Look-ups in named tables: a row name and a column name give one cell, copied from the table.

kabavit:
	vafaz	fusi
zif	0.49	0.41
gavoz	0.42	0.48
sadata	0.43	0.50
taz	0.82	0.34
falunus	0.26	0.53
sir	0.83	0.28
galale	0.33	0.48
diz	0.51	0.38
dolil	0.09	0.66
naluz	0.55	0.38

zif, fusi => 0.41
sir, fusi => 0.28
sir, vafaz => 0.83
dolil, fusi => 0.66
sadata, vafaz => 0.43
taz, vafaz => 0.82

gufutem =
	buzofek	riv	vezudi	panula	vozine	befebu	zev	kimus	timaro
meku	196	122	159	61	141	148	113	139	154
dat	172	130	153	86	135	161	121	134	145
teg	252	116	165	19	152	182	105	137	150
sedola	244	123	207	17	155	128	143	154	112

meku, befebu -> 148
dat, vozine -> 135
meku, zev -> 113
teg, befebu -> 182
meku, vezudi -> 159
sedola, befebu -> 128
dat, panula -> 86
teg, vozine -> 152
sedola, panula -> 17
dat, befebu -> 161
dat, zev -> 121
meku, vozine -> 141
sedola, vozine -> 155
dat, riv -> 130
meku, riv -> 122
sedola, zev -> 143
teg, riv -> 116

gal:
          lig  gazap  dozun   semu   las    san  toboke  lirolo  rulukiv
nezi      -89   2873   1121  -6335  1244  -1800   -1263    -973     -891
ked     -1939   4361   5585   6882  -305  -3729   -2450   -3093     1358
dul      1943   2896   2772    -95  2936   2806    2939    1098     2901
zaliki  -2094   2751    808   4118   592   -155     879    1145     1265
punora   1427   -538  -1374   8829  4248   1283    1903    1936    -1210

toboke of nezi = -1263
dozun of zaliki = 808
dozun of nezi = 1121
rulukiv of dul = 2901
gazap of zaliki = 2751
lig of punora = 1427
semu of punora = 8829
lirolo of dul = 1098
san of dul = 2806

tavuf =
fields: lenoma, bok, fek, gagopof, vul, pinidod, ligigo, lut, vep
keb: [121, 109, 242, 133, 182, 3, 163, 122, 104]
rupo: [108, 105, 202, 140, 206, 45, 181, 117, 112]
baz: [116, 112, 173, 127, 166, 140, 157, 120, 114]
fon: [124, 93, 184, 138, 99, 22, 184, 104, 125]

ligigo of rupo: 181
vul of rupo: 206
fek of fon: 184
vul of fon: 99
fek of keb: 242
gagopof of keb: 133
ligigo of keb: 163
vep of rupo: 112
lenoma of baz: 116
fek of rupo: 202
vul of baz: 166
pinidod of keb: 3
bok of fon: 93
lenoma of fon: 124
Row with the largest vep: fon

pof:
|  | karu | tumop | vagono | ges |
|---|---|---|---|---|
| vifafo | 29 | 79 | 50 | 64 |
| panodev | 67 | 8 | 51 | 67 |
| tikaluz | 54 | 61 | 45 | 53 |
| varoga | 60 | 62 | 51 | 35 |
| sen | 48 | 51 | 57 | 37 |
| did | 32 | 81 | 42 | 66 |
| davu | 55 | 48 | 49 | 63 |
| pim | 62 | 51 | 48 | 44 |
| repegal | 39 | 64 | 49 | 59 |
| batu | 54 | 44 | 43 | 61 |
| geke | 40 | 68 | 51 | 62 |
| murobiz | 46 | 55 | 53 | 53 |
| zasoti | 55 | 55 | 54 | 51 |
| ziruti | 55 | 51 | 59 | 42 |

ziruti, karu => 55
varoga, tumop => 62
davu, ges => 63
vifafo, tumop => 79
tikaluz, vagono => 45
davu, vagono => 49

lubo.tsv
	lil	tud	bim	zos	galezu	zem	zif	vimumi	tok	nak
renizeg	88.1	96.0	60.2	72.9	8.7	64.8	69.5	45.1	62.9	65.6
niv	78.4	58.3	63.6	54.8	80.8	51.5	80.9	70.0	51.0	73.8
kimokub	45.2	54.4	59.3	63.0	48.4	62.8	46.0	65.6	69.3	49.3
zofin	43.1	39.7	59.7	68.3	53.0	42.3	45.6	71.0	65.0	56.9
vakuzon	56.9	62.3	58.4	64.4	60.0	73.4	58.3	61.1	56.9	71.3
gakinun	82.6	39.4	74.3	41.0	86.6	61.6	65.7	61.3	53.8	57.7
zagere	61.2	64.1	60.2	52.7	61.0	60.4	63.0	58.2	52.9	56.3
dedob	67.8	38.7	56.9	60.1	58.8	60.1	51.5	62.5	51.5	62.4
mosi	8.5	64.2	62.6	74.3	67.6	55.7	37.2	79.2	66.9	36.5
porozav	84.8	29.6	63.2	47.4	96.7	48.9	72.1	35.9	59.8	66.7

mosi, galezu -> 67.6
niv, zem -> 51.5
zagere, zif -> 63.0
kimokub, nak -> 49.3
niv, zos -> 54.8
mosi, tok -> 66.9
dedob, bim -> 56.9
dedob, zos -> 60.1
niv, vimumi -> 70.0
porozav, lil -> 84.8
mosi, bim -> 62.6
gakinun, tud -> 39.4
dedob, zif -> 51.5
zofin, nak -> 56.9
Row with the largest zos: mosi

Table zumok
|  | lebevig | dila | lut | toru |
|---|---|---|---|---|
| gub | -655 | 142 | -783 | 540 |
| pipega | -642 | 40 | -830 | 488 |
| velenat | 112 | 926 | 739 | 346 |
| zarusof | -663 | 238 | -723 | 585 |
| petag | 700 | 42 | 906 | -414 |
| biga | 297 | -927 | -277 | -539 |
| musek | -482 | -404 | -922 | 205 |

dila of musek: -404
lebevig of zarusof: -663
lut of pipega: -830
lebevig of pipega: -642
dila of gub: 142
lut of gub: -783
toru of pipega: 488
dila of velenat: 926
lut of musek: -922
toru of velenat: 346
lebevig of velenat: 112
dila of pipega: 40
lut of velenat: 739
toru of zarusof: 585
toru of biga: -539
lut of petag: 906
lebevig of gub: -655
Row with the largest lebevig: petag

fegipev =
,vusati,pined,pareno
buvu,192,140,89
kip,160,37,91
bosito,147,138,104

kip, pareno: 91
bosito, pined: 138
bosito, pareno: 104
buvu, vusati: 192
bosito, vusati: 147
kip, pined: 37
kip, vusati: 160
buvu, pareno: 89
buvu, pined: 140

ferof:
	zom	zumovos	mulu	mafubo	vadavo	ligasiz
kirag	92.943	34.476	56.747	54.049	61.166	22.897
lenepuf	81.219	43.671	56.747	48.260	66.222	14.550
mevedi	61.939	6.259	56.747	64.440	55.340	52.235

ligasiz of lenepuf = 14.550
zumovos of kirag = 34.476
zumovos of mevedi = 6.259
zumovos of lenepuf = 43.671
ligasiz of kirag = 22.897
zom of kirag = 92.943
mulu of mevedi = 56.747
mafubo of mevedi = 64.440
vadavo of mevedi = 55.340
zom of mevedi = 61.939
vadavo of kirag = 61.166
mulu of kirag = 56.747
zom of lenepuf = 81.219
ligasiz of mevedi = 52.235
mulu of lenepuf = 56.747
mafubo of kirag = 54.049
mafubo of lenepuf = 48.260
vadavo of lenepuf = 66.222
Row with the largest zumovos: lenepuf

